One turn sends every row of this set to another row. A few are shown first. Where does it send the rows asked after them?
zilel: [-15  30   6 -32  -5  -2 -22  33  49   0  -4  -7  -4 -18  22  13 -37  30
 -51 -24  12  17 -26]
roza: [-28  16   9  -8  -8 -17 -43  41  46  22  11  14  12  14  25  31 -23  28
 -43  -7   4  11  -3]
tava: [  4   7  17 -40 -28  12   9  -9   5 -29  19  -7  15 -10 -25   7  31 -53
  30 -26 -18   4 -34]
gar: [-19  44  40  13  39 -25 -26 -17  17  41 -28  -1  10  13  -1  46   7  12
  -2  10 -16  22 -73]
zosik: [ 10  12  44  -4  18  14 -52  -2  52  13  -6  12  13  -9  28  44 -18  -3
  -6  33  -2  41 -39]
tev: [ -2  -2  12 -41 -32   8  10  -2  10 -30  17  -8  10 -11 -18   0  26 -55
  28 -28 -17   7 -31]
mezuv: [-50   7   1   5 -11 -35 -46  43  15  23   3  10   5  21   6  37   3  33
 -33 -22   1   7  -9]
puson: [-24  -9  34  18  14 -21 -56  -2 -15  15 -25  -4   3  10 -10  50  39   5
  11   9 -15  33 -54]
Gugev: [ 13  26   8 -23 -35  12  -2  -1  34 -42  14  -2   3  -6 -12 -16  30 -51
  28 -28   6  19  -5]
vudiv: [ -3  39  23 -10  12 -12 -35  26  53  29   9  21  23  14  11  53 -35  35
 -33  14   5   2 -25]
koz: [ 11  17  45   9  30  -3 -51 -11  17  19 -16   6  14   6  -4  63  10   5
  17  35 -12  31 -60]
nal: [  5  45 -17  25  25 -24 -14  -9  21  23 -22  18   3   8 -23  69   9  28
  14 -11 -10  -7 -50]
posuf: [  3  19   4 -17 -34   5  -8  -2  15 -39  14  -8  -1  -2 -18 -15  45 -46
  32 -33   4  13 -13]
Ropag: [ -6  48  37  -2  32   0 -29  -9  53  35 -12  12   9  -2  25  36 -17   6
 -22  20  -8  36 -54]
Duno: [  5   5  14 -47 -32  15  11  -1  21 -33  19  -4  12 -16  -8  -1  21 -57
  26 -24 -18  11 -26]
zelu: [  8  17  14 -30 -40   8   6  -8   6 -28  22 -19 -11 -16 -17  19  42 -59
  18  -8  19   9 -16]
rud: [ -6  25 -27   2   3  -4 -28  11  76   8  -2  19 -12 -15  29  40 -26  11
 -24 -15  -3  18  -4]
nop: [ 12   8  16 -50 -24  15  12  -9  23 -30  23  -2  18 -16 -15   2  16 -56
  29 -20 -16   9 -33]
fak: [ 12  54  22 -29  15   1 -19  18  43   9  -7  -2  11 -13   2  34 -43  36
 -29   0  12  -2 -54]
Kize: [ 14  12  19 -45 -21  13  14 -10  14 -26  20  -4  17 -13 -23  11  19 -54
  36 -20 -16   1 -40]
fus: [-64   9  14   9   4 -22 -43  13  24  25 -18  -3 -18   4  32  12  15   1
 -39 -21 -15  44 -33]
mep: [-35  24  21  -8  15  -3 -37   9  60  27 -16   3 -10  -3  45  16 -17  -2
 -44  -1  -9  46 -28]
dase: [ 20  51 -11   2  27  -8 -17  -7  67  17 -12  27   3  -8   2  61 -27  25
  -5   3  -8   0 -31]
damov: [ 28  40  15 -25 -24  17  -2  -8  42 -38  17   0  11  -3 -16  -7  21 -49
  35 -17   6  12 -18]
keb: [-19 -18  28  -4  -3   5 -66  12  49   2  -7   5  -6  -9  42  23  -3 -13
 -24  11  -2  59 -14]
mak: [ 12  22  18 -28 -33   3   7  -7   0 -24  17 -16  -8 -15 -22  25  48 -57
  23  -6  15   5 -23]
sem: [ -3  51  22 -17  16 -20 -15  13   2  14 -14  -7  15  -1 -30  48  -9  45
 -10  -8   5 -12 -77]
nubif: [ 26  28  20 -31 -33  10   9 -12   7 -24  24 -13  -5 -18 -19  31  36 -57
  22   6  19   5 -24]
kulo: [-48   9  -5 -19 -17 -25 -31  43  14   0 -12 -15 -12  -6   8  13  -4  33
 -45 -45   9  11 -28]
Tef: [ 10  31   9 -12 -26  -1  -2 -10  16 -34  10  -8   9   3 -34  -2  48 -47
  46 -23   2   8 -26]
dibi: [-38   9 -41  19  -6 -22 -35  21  45   8 -13   8 -27  -5  19  30  11  15
 -26 -38  -7  19  -1]
lol: [-37  24   4  -8  -1 -35 -20  26 -18  12 -18 -19  -5   0 -24  32  12  42
 -18 -42   3  -3 -60]
gaso: [ 25  39  17 -16 -19   7   0 -15  23 -35  13  -3  13   3 -31   1  34 -46
  45 -15   5   3 -28]
podub: [-55  23  22  18  20 -35 -33   1  -4  36 -27  -8  -9  18   3  35  29   8
 -13 -14 -16  29 -61]
Pima: [-10  39  22   5  15 -27 -31  16  17  35   3  17  30  27 -15  63 -11  38
 -13  14   2  -9 -41]
zaka: [-48 -30  24  16  -7 -17 -68  18   5   6 -15  -6 -11   1  16  29  34  -3
 -16  -7  -7  50 -26]
Gumoz: [ 13  18  20 -35 -41  13   2  -5  16 -30  22 -18 -14 -21 -10  20  38 -64
  13  -6  17  11 -12]
Mer: [-36  17 -30  29   1 -40 -24   6   8  19 -23   7 -13   7 -14  51  30  26
   2 -37 -12   1 -35]
zono: [ 26  25  21 -40 -36  17  10 -10  20 -25  25 -12  -6 -21 -11  27  32 -61
  17   4  19   6 -18]
memil: [-38  20  13  12  -1 -41 -39  27  -3  35  -1  10  17  28 -15  55  11  35
 -17 -11  -1  -6 -32]

Gugev moves to posuf
mak moves to nubif
zilel moves to kulo
Where do these go?
zosik moves to keb
dibi moves to Mer
Duno moves to tev
vudiv moves to roza
Ropag moves to mep

One turn sends every row of this set to another row. A few are shown first. Where does it send the rows asked after them?
H: [ 48  49 -26  -1  48  14 -12   3  19 -55 -56   1 -11  19  42 -59  -6  48
   6   9]
L: [-43  53  20  19  36  21 -29  18   8 -62 -28   0 -27  42 -21 -17  29  38
  36   5]
E: [-14   0  13  17 -20 -10  10  46  -3   5   7  21 -56  50  45 -12   4  78
  31  -5]
D: [ 27   8  -1 -11  24   9  10  13 -35 -17 -46   1 -33  27  14 -24 -63  11
  16  -3]
X: [-21  19  10  20 -12 -10   8  55   2 -11  14  24 -62  48  41 -12   9  83
  31 -19]
G: [ 22  21 -28   5  57   1   6  30 -15 -44 -34  36 -27  25 -10   6 -15   2
  28  38]
J: [-16  54   8   3   5  18 -33  -6  15 -36 -37 -14   2  24  11 -58  20  61
  15  40]
S: [ -8  19   7  15 -19  -7   5  42  10  -5  14  20 -51  44  54 -30   7  93
  28  -7]
V: [ 39   3 -11  -3  57  12   6  10 -12 -45 -65   6 -32  38  12 -16 -18  10
  13   4]
P: [  8  76 -34  12  64  10 -10  40  14 -71 -17  38 -17  22  -5 -18   8  36
  42  21]
R: [-17  -4   2  26  -8  -6   6  49 -11  -7  20  28 -53  38  47 -12  -5  84
  24 -16]
Q: [-21  12  -2  34 -10  -3   2  49  -3 -14  23  27 -47  37  52 -16  -1  98
  31 -19]
C: [ -8  67   0  19  47  20  -5  34  -8 -68 -16  12 -42  23   5 -16 -35  28
  45 -47]
U: [ 20  55 -19  18  76  23  -6  27  13 -87 -43  11 -38  33  15 -23   3  30
  27 -26]
F: [ 29  71 -17  -4  16  16 -15  13   9 -40 -23   0  -9   0  46 -70 -44  61
  19 -12]
W: [-15   6  20  -3  12  13 -12  -1 -14 -23 -49  -6 -19  40 -18 -18   5  22
  16  41]
K: [ 44  50 -43 -10  36   2  -8  19  12 -39 -34  24  -1  10  19 -36  -6  38
  22  56]
M: [-11   4  -4  27 -14  -7   1  44  -4 -10  18  25 -46  36  57 -24  -7  93
  23  -9]

F moves to D
M moves to R
Where do these go?
U moves to H
W moves to L
X moves to S
P moves to K

